One turn moves each row of this set onto another row. After a few examples, where does it send each row asked below?
L: [ -5.2 -35.9   0.7   6.5  33.0   9.9 -11.8 -21.8  23.6 -53.6  15.5  14.2
 -11.9 -40.5  16.2  27.7  -9.8   7.8  40.1  -2.4   4.0 -10.8]
S: [ -4.0  -7.6   3.5   3.9  13.4  13.2   6.2  30.4  46.7   2.8  -4.1  13.4
  -7.1 -14.5  22.3  18.1 -29.5   8.8 -12.0 -28.3  12.3  17.7]
X: [ 12.3  -3.4  18.0  19.8  62.3  -8.3 -14.3  -8.1  18.1 -32.6  42.7  16.8
 -36.9  26.7  14.9  10.0 -16.8 -19.2  14.8  12.9   8.2  -8.1]
A: [  4.3   9.4   2.8  -7.4   8.5 -29.0   3.7 -18.5  24.1 -11.6  34.9  -3.1
 -14.1   2.1 -18.3   6.4 -41.7 -23.6  21.8  -8.4  33.3   5.3]
V: [ 28.2  11.4  21.7  -6.4  24.0 -31.9 -22.1  29.1  30.6 -49.6   6.7  43.8
  -5.7  -2.5  -5.7   2.5 -18.6  -8.8  29.4  22.5   8.2  -4.0]
F: [ -5.6  16.1  28.7 -18.8  38.3  10.6  18.2  -7.6  67.0 -15.9   8.0  23.6
  -1.4   8.0  39.6   4.9 -22.7  20.5  17.7 -25.2  12.0  22.1]
C: [ 31.0  19.9   5.0  -6.8  44.3 -15.1  -2.2   1.7  36.0 -47.5  35.5  11.7
 -31.8   9.6  -8.3  -3.8 -44.2  29.6  34.5  14.5   7.6  -7.5]
M: [-14.7 -10.8  13.9 -29.5   9.2  20.8  12.6  25.0  63.8 -13.9   9.9  14.7
 -13.9 -29.1 -14.9   9.2 -27.7  16.1   5.8  -8.9 -29.0  21.3]
Z: [ -2.6  12.6 -24.7  -6.0  13.4  10.9   0.7 -22.4  55.5 -31.9  27.2  16.5
 -16.1 -15.5  -4.1  15.9  14.2  -5.4  30.3  20.5  20.8  27.2]
K: [-25.0 -34.8  24.6 -18.5   8.9  -6.9   2.7  28.3  47.5  -7.1   0.3  51.3
 -15.9 -18.2  15.0  17.0  -3.0  -5.9   5.8  -0.1   1.8  23.6]
Q: [-18.6  -8.2  19.3  11.8  27.5  27.4 -17.6   6.6  18.2 -30.4  33.9   7.9
 -24.9  -3.4 -19.7   3.6 -35.7  -6.3  26.3  34.9 -10.2 -17.7]
J: [ -8.7   2.9 -28.9   0.9  23.2 -12.5 -30.0  11.6  59.1 -67.1  36.5  26.8
 -16.6 -29.4   1.5 -11.7 -14.0   2.2   3.7 -20.9   9.6  -6.0]
R: [-11.3 -24.8   6.1 -18.9  48.1  17.1  -5.4  -7.2  63.9  -8.4  16.2  35.1
 -30.9   9.5  -7.8  25.3 -27.6  14.2  19.7 -35.7 -35.9   7.1]
P: [-21.9  -2.5   5.5 -29.3  47.1  -3.7  -4.4  42.0  54.5 -19.8  13.7  36.3
 -56.5  -5.2  36.9  18.2 -18.6   9.6  16.5  -2.3   1.0  18.0]
G: [-11.7  -0.2  34.4 -18.0  51.8 -23.6  -7.9 -20.2  40.8 -42.3  51.1  27.1
 -29.1   3.5 -30.3  -2.8 -22.9 -10.1  43.9   8.1  17.9  12.2]

J moves to L
G moves to C
Now these:
V moves to Q
K moves to M
R moves to F

